Named moves (each a turn or a mirror), then the moves between two rows, first move first; the first pair answered:
V:
[  7.2  13.9   9.4  10.3   8.9  -2.7   0.9   1.1  -3.9  12.4  -3.3  -1.6
   7.6  10.1  17.6   8.7  -5.2 -10.4  -0.7 -13.7  -7.9   2.3   1.8 -12.5
   9.4  -0.1 -20.6  -1.2   6.2  -4.3   4.7  -6.4  -2.6  -6.3  11.4   3.2
  -7.1   8.7   8.3]  ->  [ 20.4   7.1 -10.1   3.8   5.4   5.9   2.0   3.7  -7.7   8.9 -13.4   9.4
  -1.8   2.7   6.3  -9.9  -9.1   7.1   9.8 -16.4  11.1  11.0  10.0   7.6
  -0.2  -5.2  -6.0   2.1  -1.5   6.7  -9.9   2.1 -10.0  -4.5   5.7  -6.1
   9.6  12.3   0.5]
[  3.5   9.1  -8.7   1.0  -1.1 -10.3  -5.1   5.5  -0.2  -0.5  11.2  -4.7
   8.0   4.9  10.3  -5.5   4.1 -11.6  -5.5 -11.0 -14.3  -4.9  -4.5  -6.0
   2.0  -1.1  -6.4   8.5   5.5  -4.1   6.4 -18.5  -1.4   0.4  12.5   5.9
  -0.1  -5.1  11.2]  ->  [ 12.9   4.7 -21.2  -2.1  -3.4  -5.7  -5.0   7.9  -4.3  -4.3   3.1   3.1
  -0.9  -1.3   3.7 -18.2   2.4   1.8   1.3 -13.0   0.0   2.4   1.3   8.4
  -3.1  -3.3   3.7  10.1   0.3   2.8  -4.0 -11.7  -6.1   1.9   8.1  -1.1
  12.5  -3.2   8.2]
[  5.2  11.5 -15.7  -3.8  -6.7  -0.5   0.9  -0.7  -1.2   5.6 -17.7   9.1
   8.6  29.3  23.0  -2.7  -9.0 -15.3  -0.6  -6.2  -1.0  -9.5   4.2 -19.4
  14.3 -10.7  -2.1   0.4   8.5  -5.0   2.0   7.3  -6.0  -7.7   7.1  -1.2
  -7.4 -15.0  15.5]  ->  [ 11.8   7.8 -24.6  -6.9  -7.9   3.1   0.6   1.6  -2.5   4.1 -23.4  14.8
   1.6  25.7  17.1 -12.1 -11.1  -7.2   4.4  -8.1   6.9  -4.4   8.6  -9.5
   9.8 -13.5   4.7   2.0   5.3   1.0  -6.1  11.6 -10.2  -6.0   4.8  -5.9
   2.1 -13.3  11.3]
D:
[-23.1  -9.1   8.7   6.4   3.8  -9.9  -1.2  -1.7  10.7  -9.0  -0.3 -17.2
   7.9   0.8  -5.9  22.3   5.7   1.5 -10.9  12.6   2.9 -10.5  -3.2  -0.3
   9.2  -0.4  11.7 -16.4  -6.3   9.2  12.0   6.3   4.3   4.8  13.2   9.9
  -6.6 -13.0   7.8]  ->  [ -8.7 -13.0 -17.5  -6.5 -16.8  -8.9  -5.0   9.1  -5.4  -6.3  -3.7 -13.3
  -1.1  -1.1 -20.2  -3.2  13.6  10.2  -0.9  11.9   9.0  -0.2   4.5   6.9
   0.5   3.4  21.4   3.8  -5.3  12.1   4.7  -5.3 -17.2  13.1   9.1   5.9
  12.8 -10.0   8.6]
[ 17.1   7.1  -1.1   5.2   4.7  -0.6   9.6   8.9   5.8  10.4  -2.8  -5.1
  14.2   4.3  21.3  11.7  11.0 -22.8 -12.3  -2.8 -19.9   7.7  -6.4 -17.7
 -11.9   7.2   5.8   7.2  -6.9 -18.0  10.8  -7.3 -11.6  -3.9 -10.5   0.6
   0.6 -11.2  -1.7]  ->  [ 21.4   6.2  -6.2   2.5   0.0  -0.2   7.9  12.1   2.9   9.6  -3.2  -4.2
  11.1   4.6  17.7   6.4  13.1 -21.5 -10.1  -2.7 -18.3   9.9  -5.1 -15.6
 -14.6   9.0   7.1  13.0  -6.2 -16.4   8.1 -10.9 -17.0  -0.7 -11.5  -0.8
   4.5 -10.3  -1.3]
[-19.7   2.3  20.7  10.2  16.3  -4.6   3.5  -7.7   5.8  -0.6  -0.6   2.2
   5.4 -11.1  10.6  12.9  -6.1  -8.6 -10.1  -8.6  -4.1  -2.1  -5.9  -3.8
  -0.1  -1.8 -19.8 -17.5   2.9  -2.5   7.3   7.8  10.5  -0.7   5.6  -3.5
 -10.1  -7.2   7.0]  ->  [  1.1  -2.6 -15.0  -8.2 -12.0  -4.3  -1.1   7.6 -15.9   1.1  -7.0   7.7
  -7.2 -12.5  -9.0 -23.0   2.9   1.4   2.9  -9.7   4.5  11.6   2.7   6.2
 -12.5   2.1  -7.9   8.9   5.4   3.1  -2.9  -9.2 -18.4  11.1   0.7  -8.7
  16.1  -2.0   7.4]
[-15.0   3.8  17.9  -6.5  -2.8   6.3 -17.9 -10.2  14.0 -17.4  -7.4 -16.1
  13.4 -14.0 -23.9  -1.0  16.2  -2.2  -4.2  18.9 -13.8  -0.2 -23.2  -0.5
   9.7 -10.1  23.1  -7.8  -4.8   4.1  12.2  14.3  20.2 -27.7 -17.7  13.7
  -1.3   3.4   3.5]  ->  [ -3.6   0.3  -2.6 -16.2 -18.2   5.7 -20.5  -2.5   3.4 -16.9  -9.6 -13.9
   6.7 -15.0 -35.4 -21.0  20.1   2.2   3.7  18.3  -7.3   6.9 -17.8   4.8
   2.7  -9.0  28.5   7.5  -3.5   8.0   7.4   4.6   4.6 -21.8 -20.1  11.7
  12.6   7.3   3.7]
C:
[ -6.9 -15.2 -18.4  -7.4 -25.3   3.5  13.4   4.5 -17.9  15.6  -3.4  13.9
  -2.4  -7.5 -22.0 -19.1   1.1  10.2  19.8  -1.7   6.3  21.2  -9.7  -3.1
   5.5  -3.3  -3.4  21.5  -3.4  19.8 -15.3 -21.0 -30.8  22.6  -8.8  -3.6
   8.4   8.3   1.6]  ->  [-12.9 -20.4 -10.9  -3.4 -11.8   9.9  18.9  -0.8  -7.8   8.7 -10.3  20.5
  -6.2 -15.7 -23.4 -11.4  -8.5  22.8  21.7  -0.2  19.0  22.5  -6.4  10.3
   3.0  -8.5   3.7   5.1 -12.1  27.6 -22.5   0.7 -18.4  20.6 -10.1 -10.4
   8.2   6.7  -6.8]
[-12.4  -4.6  11.9  -0.3  24.6  -3.3   3.3  -9.6  13.1  -4.9  -2.6  -1.7
  -1.9 -12.4   4.6  12.0  -0.2   6.7   1.8  -3.5  -1.0   4.8  -5.5   4.0
  -2.0  -9.2   8.0 -13.9  -3.1   5.8  -5.0   9.7  13.5  -8.8   0.6  -3.8
   1.5  -2.0   0.8]  ->  [-17.7  -0.2  15.4  -3.6  12.8 -11.0  -0.9  -3.6   5.2   3.6   2.6 -13.4
   5.9  -4.7   5.8  14.2   7.0  -6.7  -0.6   0.4 -17.6   1.4  -8.3 -14.9
   0.7  -1.8  -6.4  -3.7   7.9  -3.8   5.4  -9.0   3.1  -3.1   2.8   2.4
  -6.6  -1.1   9.5]
[  5.8   1.9  -7.0  -2.4   0.6   0.7  -4.6  -4.7   6.0 -17.5   6.3   3.0
   1.2  -5.1   4.6  -2.3   0.9  -2.5  -4.0  -8.8  -4.5  -6.7  -8.7   2.5
  -3.8   2.9   4.8   4.6  -8.5   4.3  -0.6   0.5   9.3  -8.7  -5.5   5.0
   5.2  -5.5   1.6]  ->  [ -5.4   1.3   2.2  -1.2   5.8   0.5  -2.0  -6.8   8.9 -17.1   2.7   0.6
   4.3  -7.8   3.2   5.6  -1.9  -1.0  -4.5  -4.9  -3.6 -10.0  -7.6   0.6
  -5.2   1.4   1.8  -3.3  -8.2   4.1   0.3   5.5  12.6  -6.3  -5.1   3.7
  -0.9  -7.9  -0.3]
Then:
Each pair is 2 to 3 moves apart.
[ 21.8   6.5  -5.7   2.9   2.8 -16.3  -2.2  12.5  -8.1   8.4 -12.0   3.7
  -2.2  -0.5   1.4  -8.9  -6.5  -6.8  -4.3 -12.2  -7.4   5.5  -7.2   2.1
   3.2   3.4  -6.9   0.5   5.9  -2.1  -2.0  -5.2  -6.4   1.4  -5.1  -2.6
   1.4   9.4  -0.7]  ->  [ 21.9   4.3  -4.6   5.3   9.5 -13.8   0.3   9.6  -4.0   5.7 -14.8   8.7
  -4.4  -3.6   2.1  -6.3 -11.3  -1.8  -3.0 -12.1  -1.0   5.9  -6.2   8.6
   2.3  -0.7  -3.3  -6.1   1.9   0.9  -5.5   4.0  -1.1  -1.3  -6.4  -6.2
   1.6   9.1  -4.3]
D then V
[ 23.4  20.2 -18.7  -7.6   0.8   7.7   0.5  -7.1  12.1  -2.4   2.1  -1.7
  -7.6   7.4   7.7   9.5   6.6  -3.5  -9.4 -16.6 -14.4  -8.8  -9.0  -0.8
   4.1  -8.2  15.9   0.4  -3.1  -9.3  -5.1  -7.8   7.9   1.4   9.6  41.0
  -6.8 -24.5   3.9]  ->  [ 18.6  10.9 -31.3 -20.0 -14.3  10.1   0.1   2.9  -0.4  -0.8  -8.6  -1.0
 -12.8   1.1 -10.5  -4.8   7.7   9.9   2.9  -8.4  -5.6  -3.5   2.5   3.9
  -6.8  -6.5  19.6   7.0   0.0  -5.9 -12.7  -9.7  -7.9  15.1   5.1  36.1
   3.1 -22.4  -1.0]
C then C then D
[ -2.2  -5.0  18.6  -4.3   5.1  -5.8  -1.7   1.2 -16.5   4.9  -8.2  -0.4
   8.5  -2.4  10.1  -0.1   6.3   3.3  -4.8   0.6 -10.4   1.7   3.0 -12.4
  -0.8  -7.6  -4.6  12.9   4.3  -1.1   0.2  -4.3   5.3  -9.8   0.0   5.1
  -8.6   9.6  -5.1]  ->  [  3.9  -7.4   9.0  -9.0  -0.8  -5.5  -2.6   4.3 -21.7   4.5 -10.2   1.5
   5.6  -4.4   3.7  -8.4   7.7   6.7  -1.6  -0.3  -8.1   4.6   5.3  -7.9
  -3.8  -7.2  -0.8  18.5   4.1   1.2  -1.6  -6.4  -0.1  -6.3  -1.4   2.8
  -1.3  11.8  -5.6]
D then V
[-34.6 -12.0   7.7   9.5  -4.8 -27.8  -5.9   3.8 -14.1  -8.3  12.0  -8.0
   6.5  15.9 -16.6   5.4   1.3  -7.7   1.5 -18.2   5.9 -19.4 -32.1 -11.0
   8.5   9.5   9.6 -11.1  16.6  13.3  14.7   8.0  -2.7  10.6   6.5   0.8
   5.1 -14.4 -10.2]  ->  [-30.7 -10.1   4.9   8.2  -7.7 -28.9  -7.4   5.4 -18.1  -6.3  11.4  -9.1
   5.8  18.2 -17.0   1.3   2.5  -9.3   2.2 -19.8   2.9 -18.8 -33.2 -12.9
   9.5  11.2   6.0  -6.8  18.2  10.8  14.7   3.1  -8.3  10.7   6.8   1.5
   5.4 -13.3  -7.7]
V then D then C
[ -5.8   4.0  11.1   5.8   2.1  -2.3  -2.1  -4.3  18.8  -6.2  21.4  -5.4
   4.3   2.2   7.8  14.9  13.3 -16.8 -11.6   3.1  -8.7  -5.4 -15.8 -14.9
   8.1   5.6  -2.1  -1.2   0.9  -9.9  16.6  -5.4  17.2   0.0   1.3  14.3
  -9.3  -4.3   4.3]  ->  [ 15.2   0.1  -6.0   6.9   8.2   7.1  -0.7  -8.0  24.0 -17.4  17.7   8.0
  -8.1  -4.1   3.9   1.4   8.6  -1.5  -8.8  -5.7  11.0   3.0 -12.7  12.2
   4.1  -2.3  17.9  -5.2 -13.5   3.5   1.4  10.5  22.2  -7.1  -1.9   5.6
   8.8  -2.8  -2.9]
C then D then C
[ -6.8  -2.0  -6.1 -12.6  -9.6   4.6   2.1  -0.5  -8.8   9.3 -10.0   1.6
  -5.4  -0.2 -12.0  -9.1   1.3  12.7  14.3   3.1  11.2   9.9   5.1   9.1
 -13.9  -0.7   6.6  -0.7   7.7   5.4  -4.9   1.0 -16.4   3.0   1.8  -2.6
   4.1  -4.3   0.6]  ->  [-10.0   9.3   7.7  -5.4  -6.0  -3.6  -1.8  -1.8  -6.0  15.0   1.3  -7.3
   4.0   9.7   2.0   3.2   6.5  -8.0   3.3   1.1  -8.4   1.1  -4.8 -10.9
  -3.7   3.0  -7.2   1.2  13.3  -6.0   8.3 -11.8 -11.5  -1.3   7.6   8.5
 -11.4  -5.6   9.8]
D then C
[  9.9   4.1 -20.6   4.0   5.3   2.3  11.3 -20.3   5.0   1.4  -1.0   1.7
 -10.5 -12.6  15.0  -3.9   5.9 -14.7 -16.6 -10.4  -9.5 -10.1 -30.1   1.7
  -5.6  -2.3  16.5  -9.8 -21.0  -9.3  17.7 -14.0  11.4  -9.0 -23.9  -0.4
   4.4  -9.1 -10.7]  ->  [ -3.0   3.9 -12.9   0.1  -2.0  -2.9  10.1 -16.4   0.2   7.0   1.9  -7.6
  -5.0  -9.4  12.6  -0.8  10.7 -21.9 -16.5  -2.1 -18.3 -15.9 -30.5 -13.2
  -5.1   3.6   8.8  -6.2 -11.2 -16.0  26.9 -23.6   6.9  -1.4 -22.0   3.2
  -2.6  -9.8  -7.4]
C then D then V
[-26.3  -1.4  -1.1  -8.2 -13.2   0.8   1.8  12.7  -0.3 -14.4  10.5 -10.1
   0.0  -7.2 -16.2  -0.6   5.5   0.5  -1.6  26.2   6.2  -2.8   1.3 -11.3
  -4.7   9.8   2.8  -3.0   7.7  -1.4   7.8  -9.3  -5.1  21.9  -9.4   1.9
  -1.2 -10.2  -3.6]  ->  [-12.5  -1.1 -14.8 -10.0 -17.8   3.4   0.8  13.9  -3.6 -16.0  10.8  -5.2
  -6.0  -5.9 -18.6 -13.2   8.0   3.0   0.6  19.6  10.5   2.0   2.4  -3.4
  -7.2   8.9   9.8   4.8   4.9   1.0   4.0 -11.9  -9.7  20.0 -10.7  -0.6
   9.5  -8.7  -2.9]
V then C
[  5.1  11.2  10.0  10.2  10.4  -3.2  -5.0  10.5 -19.6  30.3 -24.2  -2.7
  11.2   7.2  16.2   3.7 -18.1   2.2   7.8  -7.7  -0.4   7.4   7.5 -10.2
  -1.6  -8.9 -27.6  -0.2   1.7  -3.2 -11.5  -8.2 -23.7  -7.4   5.0  -4.8
 -15.5  13.2   3.1]  ->  [ 13.4   8.0   3.4  12.5  16.7   3.7  -2.3   5.6 -15.0  22.7 -27.8   6.6
   3.7   2.2  14.5  -0.7 -23.0  13.5   9.4 -12.8  13.4  11.5   9.8   5.5
  -3.2 -14.0 -17.8  -5.6  -7.1   4.2 -20.1   5.0 -17.9 -10.9   1.6 -11.3
  -7.5  12.5  -2.1]
D then C then C
[-13.0  -5.5  -0.4   3.3  10.3   9.3  -2.1  12.8   7.2   8.7  -1.0  -3.5
  -2.8  10.6 -13.6   0.5  -2.9  14.7  11.5   6.7  -8.6   6.1  -2.9  12.6
   4.6   4.9  10.2  -3.5   9.3   2.2  -9.3   8.0  -0.3   8.9 -19.5   4.3
 -22.7  -3.7   3.6]  ->  [  3.6   0.4 -11.9   1.2   1.8   5.4  -7.5  16.0   2.7  11.6   5.0  -2.6
  -4.3  16.9 -10.0  -9.7   4.8   4.2   7.7  -1.4 -15.4   8.0  -7.3   8.6
   7.8   7.1   9.6  10.5  11.7  -1.6  -5.6  -6.5  -7.6   6.0 -18.1   6.5
 -18.2  -1.1  11.0]
C then D then C
[ 25.4   0.8 -10.2  -3.0   1.9   9.6   7.0  -3.9 -14.5   4.7   7.2  12.7
  10.7   2.8   6.5 -14.3  -5.5  18.0   2.1 -10.6  12.8  -1.2   8.1  15.4
  -0.3  -3.0  -9.9  -0.6 -11.3   5.5 -11.2   8.9 -32.5  -8.0  -1.3   0.8
   9.3   6.6  11.4]  ->  [ 15.4   3.5  -3.5  -5.5  -7.5   2.5   4.7   1.4 -21.9  12.4  10.4   1.7
  19.1   8.8   6.7 -10.1  -0.4   6.3   1.5  -4.2  -1.2  -5.7   6.5  -1.3
   2.0   3.2 -22.3   5.9   0.6  -4.4   0.1  -5.4 -40.8  -1.7   0.8   7.6
  -0.6   6.9  17.3]
C then C then C
[ -1.8 -12.9   5.7  -5.1   1.1  -3.7 -10.3  -1.8  -5.5  20.1 -13.3  -5.0
   9.4  -8.1   5.2  -2.3 -10.4   3.0  -3.6   7.4  -7.9 -14.5  -0.8  -0.9
   3.2  -3.1 -12.7  -7.7  18.4   4.7 -10.7   1.7   0.7   0.6   0.0 -10.5
  -8.4   1.4  -0.8]  ->  [  0.9 -10.2   8.0  -2.0   4.8  -2.9 -10.2  -6.2  -0.6  18.9 -10.9  -4.3
   9.3  -6.5   9.3   2.0 -12.0   0.9  -8.1   5.1  -7.4 -15.1  -4.2  -0.3
   6.5  -3.9 -12.9 -10.4  16.1   5.5 -10.8   3.5   5.1  -3.5   0.7  -9.3
  -8.9   1.7   0.6]
D then C then D
[ -8.3  -9.8  -1.0  -7.9  -1.1   1.8   8.6  -5.9  -5.8  -2.6 -16.0   8.1
  -7.9 -13.2 -18.3  -5.8  -4.0  25.7  12.8  13.9  16.1   6.3  20.6  23.9
 -12.4  -4.3  12.1  -5.3  -9.6  10.6 -23.5  26.1   1.3  14.6  -7.3 -12.5
  12.3   3.5  -9.0]  ->  [ 10.1  11.9  -2.9  -4.2 -19.4 -16.4  -5.6  -0.9 -12.6   9.6  14.8  -8.0
   5.5  12.7   6.2  -4.7  19.5 -22.7  -9.8   3.7 -26.6  -2.2  -2.8 -15.2
   9.4  10.5  -9.1  25.1   5.6 -12.2   5.3 -22.7  -4.6   6.1   2.8  11.4
  -0.9   5.3  19.4]
V then C
[ 29.0  10.6  -6.8   6.9  12.7   2.1  -7.4   0.8 -17.4  17.8 -18.8   2.7
   2.8   5.0  15.6  -7.4 -12.5   2.9   0.4 -24.2  -5.3   6.4  10.6   4.6
   4.6  -8.2 -13.6  -1.4  -3.7  -1.4 -11.1  -3.2 -12.2 -11.5   1.3 -10.4
  -3.4  16.4   9.4]  ->  [ 29.8  10.6  -6.6   9.4  15.0   3.2  -6.4  -1.0 -13.8  16.0 -18.1   5.5
   1.5   3.7  17.2  -6.9 -12.4   2.8   0.3 -24.6  -3.9   7.4   9.8   8.0
   4.8  -8.2 -10.6  -3.3  -5.4  -0.1 -11.9  -0.3  -8.7 -12.8   1.1  -9.2
  -1.7  15.5   7.7]
V then C then D
[  6.2 -11.6 -15.1 -12.5   2.0  -8.6  -4.4   4.9   7.1 -17.9  19.8   6.0
 -16.3  -2.1  -6.0 -23.0  12.4  12.6   6.6  -1.4   1.6 -14.5   1.9  -3.7
   7.3  -8.4  16.2  15.6  -5.2   0.5 -10.2  -8.3  15.3   3.2   9.5   5.7
  -1.7 -16.0  18.2]  ->  [-20.2 -14.6   7.6 -10.1   8.3 -11.1  -1.7   4.2  10.4 -15.1  15.4  -4.5
  -7.3  -5.4  -7.8  -4.9   8.3  12.6   8.3  11.9  -3.3 -20.7   4.8 -13.6
   6.5  -7.4   4.2   1.7   1.7  -4.3  -4.3  -2.3  19.8   8.8  12.0   7.7
 -17.1 -19.0  16.4]
C then C
[-31.2   5.2  15.1  -4.8   1.0 -15.3   2.1  -1.2 -11.9   0.6   2.9  -6.1
  11.5   1.6  -1.4   7.5  -5.6  -1.8   9.1   7.9  -7.8  -0.5  -2.7  -9.2
  -7.3   8.2  -5.9  -7.0  -1.0  -0.5   8.5  -0.6   4.4   5.3  10.2   9.5
  -7.0  -0.6   4.2]  ->  [-16.2   2.7  -5.2 -13.5 -12.1 -15.1  -1.2   5.9 -23.7   1.5  -1.5  -1.4
   3.8   1.0 -12.1 -12.9  -3.4   5.9  16.5   4.9   0.0   8.3   1.9  -0.4
 -13.1   8.0   1.0   4.9  -2.0   5.3   1.6  -6.4 -11.1   9.0   6.4   4.1
   8.8   4.2   3.9]
V then C then C
[-20.7   2.0  18.6  -3.4  20.7  -6.7  16.6 -11.7   1.4   9.6  -4.3  -9.1
  14.4   8.6  -6.5   5.0 -20.3  10.3  -3.0  10.2   2.1  -7.1  17.4  -0.2
   9.7   9.4  -5.2 -10.6  18.1  -1.9  -3.8  -4.1   3.9   2.5  -0.4  -8.0
 -14.1 -11.1   5.6]  ->  [ 24.3  11.1 -14.1  -5.0   9.9  -7.3   8.7  -9.0  -4.3   8.3   7.9   2.0
   2.8  16.7   0.6 -21.3  -8.3   1.0  -8.9 -11.0   3.0   2.5   9.1   9.1
  13.8   9.3   7.3  14.2   9.5   0.7  -7.4 -21.7  -4.6  -8.2  -1.3  -5.9
   6.7  -5.6  14.6]
C then D then C
[ 14.6  11.7  -2.0   1.5  -1.2   0.6  -7.2  -0.1  -7.1  16.0   2.3   5.8
  -1.4  23.0  11.8 -15.1  -6.8 -17.8   1.0  -8.5 -13.1   4.4   6.8   0.0
  15.7  12.0  -4.0   8.1   0.8   2.1  -0.6 -27.9  -4.0  -6.8  -0.6  -8.6
  -6.1   9.0   9.3]  ->  [ -3.9   9.4  19.1  10.6  15.8   3.9  -0.8  -9.5   8.2  10.8   1.0   4.8
   1.6  18.1  16.1   6.1 -15.7 -13.5  -2.6  -3.8  -9.7  -2.4   5.8   2.3
  17.8   8.0  -5.2 -14.0  -3.7   5.1  -0.2  -7.9  15.6 -11.3   0.5  -9.2
 -18.4   4.1   3.8]
V then C then V
